In the data rows, the value 500 means zero.
Here is a table of points, one per row:
array([614, 450, 711, 485, 321, 508, 492, 429, 635, 432, 672, 515, 327, 466,
       504, 333, 785, 402, 453, 350, 454, 581, 343, 139, 496, 382, 713, 354,
       518, 417, 644, 456, 630, 500, 494, 478, 476, 561, 569, 544, 353, 407,
       348])
array([740, 600, 554, 439, 319, 359, 585, 349, 605, 622, 391, 611, 713, 450,
       697, 237, 590, 613, 481, 580, 283, 521, 472, 537, 431, 523, 482, 742,
       623, 554, 607, 457, 398, 375, 581, 551, 603, 699, 379, 275, 430, 311,
       578])
array([332, 186, 495, 482, 580, 727, 371, 775, 659, 430, 508, 465, 397, 405,
       487, 509, 434, 440, 496, 463, 819, 521, 404, 38, 364, 564, 456, 193,
       531, 626, 610, 341, 446, 518, 611, 623, 453, 460, 478, 521, 829, 591,
       441])
array([688, 545, 456, 327, 537, 406, 374, 360, 435, 435, 381, 275, 769, 309,
       562, 490, 809, 583, 504, 692, 386, 443, 575, 703, 414, 611, 469, 574,
       525, 544, 611, 492, 388, 398, 323, 513, 578, 654, 466, 331, 581, 289,
       730])
array([346, 244, 549, 410, 449, 568, 576, 532, 489, 671, 532, 516, 423, 270,
       456, 275, 762, 787, 394, 394, 645, 418, 584, 335, 567, 469, 554, 580,
       576, 667, 521, 358, 382, 594, 679, 448, 445, 389, 520, 344, 562, 464,
       361])
array([336, 613, 398, 617, 397, 563, 367, 726, 499, 494, 496, 191, 600, 437,
       439, 485, 576, 584, 549, 555, 426, 528, 419, 478, 520, 451, 440, 530,
       647, 472, 397, 555, 395, 333, 604, 494, 523, 415, 545, 535, 339, 533,
       495])
array([385, 636, 646, 565, 499, 653, 584, 732, 513, 392, 424, 621, 740, 491,
       393, 421, 744, 452, 360, 409, 548, 491, 432, 447, 566, 405, 490, 526,
       554, 451, 536, 539, 567, 483, 532, 579, 414, 129, 625, 888, 491, 521,
       394])
array([752, 742, 346, 572, 550, 491, 646, 541, 406, 518, 295, 781, 451, 683,
       490, 723, 389, 514, 521, 635, 608, 527, 441, 889, 344, 458, 592, 581,
       476, 477, 600, 616, 409, 579, 479, 488, 718, 188, 498, 706, 644, 494,
       524])
array([123, 407, 394, 536, 492, 307, 508, 469, 411, 269, 501, 128, 387, 537,
       424, 999, 298, 409, 685, 345, 647, 529, 601, 491, 760, 627, 340, 521,
       291, 553, 423, 741, 414, 627, 492, 455, 423, 510, 444, 653, 511, 711,
       496])
array([267, 609, 372, 531, 428, 410, 689, 266, 474, 329, 425, 538, 416, 782,
       344, 999, 216, 527, 568, 765, 441, 442, 454, 784, 451, 544, 418, 569,
       289, 254, 704, 731, 580, 686, 237, 472, 460, 221, 433, 432, 601, 624,
       442])
array([613, 661, 371, 405, 551, 440, 633, 302, 480, 346, 524, 651, 577, 574,
       515, 673, 379, 647, 459, 582, 355, 500, 611, 894, 519, 455, 397, 698,
       528, 361, 355, 436, 444, 602, 384, 468, 530, 173, 496, 423, 575, 495,
       615])
array([607, 549, 662, 534, 502, 431, 408, 290, 488, 703, 522, 842, 482, 536,
       674, 250, 296, 501, 494, 543, 378, 529, 630, 373, 558, 570, 439, 357,
       583, 542, 574, 488, 728, 328, 417, 525, 577, 999, 652, 86, 689, 498,
       514])
array([243, 409, 417, 415, 619, 831, 422, 501, 450, 715, 433, 176, 414, 496,
       449, 315, 643, 229, 616, 477, 899, 492, 378, 433, 435, 506, 549, 241,
       547, 603, 351, 282, 419, 409, 569, 571, 512, 658, 507, 724, 312, 519,
       444])
array([681, 589, 666, 498, 449, 507, 396, 475, 506, 490, 439, 273, 492, 465,
       572, 461, 572, 509, 523, 494, 252, 465, 419, 429, 492, 513, 448, 632,
       634, 396, 361, 451, 485, 554, 571, 526, 566, 417, 421, 383, 471, 437,
       419])
array([637, 608, 422, 687, 559, 512, 736, 687, 463, 465, 560, 706, 588, 471,
       538, 578, 270, 374, 459, 540, 319, 590, 526, 613, 351, 461, 512, 741,
       537, 477, 476, 457, 448, 406, 566, 390, 493, 469, 416, 752, 618, 463,
       501])
array([522, 571, 559, 486, 502, 338, 587, 242, 443, 359, 531, 354, 326, 659,
       446, 760, 306, 473, 623, 535, 442, 444, 530, 556, 531, 439, 718, 577,
       399, 353, 756, 756, 571, 469, 345, 417, 448, 387, 481, 498, 495, 382,
       528])
array([986, 455, 685, 490, 555, 401, 468, 442, 508, 550, 588, 582, 466, 241,
       508, 187, 461, 563, 437, 430, 272, 523, 570, 485, 452, 605, 573, 558,
       325, 402, 651, 486, 481, 482, 362, 478, 554, 566, 596, 372, 684, 511,
       618])
array([455, 510, 531, 518, 478, 196, 638, 469, 527, 539, 417, 720, 581, 702,
       575, 437, 671, 553, 570, 598, 286, 495, 600, 387, 500, 436, 375, 698,
       588, 451, 55, 492, 590, 593, 479, 511, 497, 529, 480, 499, 242, 406,
       490])
array([49, 358, 278, 557, 721, 546, 437, 745, 437, 634, 700, 267, 338, 393,
       294, 741, 319, 335, 379, 304, 612, 529, 529, 502, 470, 459, 472, 246,
       378, 570, 417, 510, 570, 752, 506, 542, 601, 756, 526, 813, 542, 626,
       471])
array([459, 502, 614, 500, 656, 567, 549, 670, 539, 507, 505, 529, 583, 348,
       642, 347, 457, 486, 567, 191, 512, 525, 425, 467, 421, 418, 427, 501,
       591, 506, 250, 564, 389, 378, 607, 446, 570, 344, 313, 354, 335, 549,
       345])
array([743, 240, 639, 437, 340, 650, 381, 569, 522, 503, 711, 298, 569, 630,
       448, 344, 690, 298, 452, 377, 574, 479, 361, 66, 552, 522, 486, 253,
       369, 584, 654, 287, 715, 533, 588, 492, 315, 772, 528, 450, 579, 607,
       602])
array([422, 711, 529, 430, 525, 479, 289, 372, 558, 445, 384, 999, 657, 442,
       604, 267, 534, 463, 490, 548, 366, 451, 525, 754, 461, 547, 627, 580,
       522, 416, 488, 549, 999, 305, 489, 466, 516, 566, 584, 416, 451, 387,
       466])
array([640, 317, 608, 440, 508, 483, 335, 524, 551, 658, 369, 557, 491, 448,
       595, 226, 629, 640, 383, 496, 671, 470, 551, 247, 592, 533, 627, 449,
       507, 744, 548, 312, 385, 432, 501, 532, 271, 938, 644, 319, 327, 452,
       651])
array([558, 610, 457, 572, 521, 661, 644, 612, 464, 786, 485, 761, 631, 501,
       520, 454, 453, 419, 528, 472, 457, 534, 714, 668, 449, 465, 578, 316,
       537, 532, 635, 455, 532, 502, 439, 546, 669, 831, 630, 576, 654, 560,
       650])
array([278, 479, 302, 561, 379, 260, 468, 470, 495, 274, 708, 520, 348, 783,
       400, 886, 412, 545, 514, 563, 592, 486, 457, 766, 631, 550, 334, 349,
       433, 485, 511, 666, 365, 624, 483, 456, 467, 155, 394, 783, 237, 682,
       306])
array([520, 398, 339, 507, 563, 707, 418, 450, 441, 433, 499, 95, 234, 482,
       423, 540, 306, 652, 496, 662, 755, 489, 450, 519, 671, 486, 484, 635,
       492, 565, 267, 523, 232, 538, 662, 533, 321, 177, 376, 322, 446, 482,
       569])
Along one direction, these points spread out more than along any other. Take the direction at right angles to it along which they spread out most. Go by this last direction. How far along it is each point below, from 0 to 99? 50 is the average, and the first point above lies past it. One standard deviation of the points above along it is 16.
array([986, 455, 685, 490, 555, 401, 468, 442, 508, 550, 588, 582, 466, 241,
       508, 187, 461, 563, 437, 430, 272, 523, 570, 485, 452, 605, 573, 558,
       325, 402, 651, 486, 481, 482, 362, 478, 554, 566, 596, 372, 684, 511,
       618]) 35
array([522, 571, 559, 486, 502, 338, 587, 242, 443, 359, 531, 354, 326, 659,
       446, 760, 306, 473, 623, 535, 442, 444, 530, 556, 531, 439, 718, 577,
       399, 353, 756, 756, 571, 469, 345, 417, 448, 387, 481, 498, 495, 382,
       528]) 41
array([243, 409, 417, 415, 619, 831, 422, 501, 450, 715, 433, 176, 414, 496,
       449, 315, 643, 229, 616, 477, 899, 492, 378, 433, 435, 506, 549, 241,
       547, 603, 351, 282, 419, 409, 569, 571, 512, 658, 507, 724, 312, 519,
       444]) 78
array([688, 545, 456, 327, 537, 406, 374, 360, 435, 435, 381, 275, 769, 309,
       562, 490, 809, 583, 504, 692, 386, 443, 575, 703, 414, 611, 469, 574,
       525, 544, 611, 492, 388, 398, 323, 513, 578, 654, 466, 331, 581, 289,
       730]) 36
array([459, 502, 614, 500, 656, 567, 549, 670, 539, 507, 505, 529, 583, 348,
       642, 347, 457, 486, 567, 191, 512, 525, 425, 467, 421, 418, 427, 501,
       591, 506, 250, 564, 389, 378, 607, 446, 570, 344, 313, 354, 335, 549,
       345]) 54
array([346, 244, 549, 410, 449, 568, 576, 532, 489, 671, 532, 516, 423, 270,
       456, 275, 762, 787, 394, 394, 645, 418, 584, 335, 567, 469, 554, 580,
       576, 667, 521, 358, 382, 594, 679, 448, 445, 389, 520, 344, 562, 464,
       361]) 61
array([740, 600, 554, 439, 319, 359, 585, 349, 605, 622, 391, 611, 713, 450,
       697, 237, 590, 613, 481, 580, 283, 521, 472, 537, 431, 523, 482, 742,
       623, 554, 607, 457, 398, 375, 581, 551, 603, 699, 379, 275, 430, 311,
       578]) 28
array([752, 742, 346, 572, 550, 491, 646, 541, 406, 518, 295, 781, 451, 683,
       490, 723, 389, 514, 521, 635, 608, 527, 441, 889, 344, 458, 592, 581,
       476, 477, 600, 616, 409, 579, 479, 488, 718, 188, 498, 706, 644, 494,
       524]) 33
array([614, 450, 711, 485, 321, 508, 492, 429, 635, 432, 672, 515, 327, 466,
       504, 333, 785, 402, 453, 350, 454, 581, 343, 139, 496, 382, 713, 354,
       518, 417, 644, 456, 630, 500, 494, 478, 476, 561, 569, 544, 353, 407,
       348]) 57
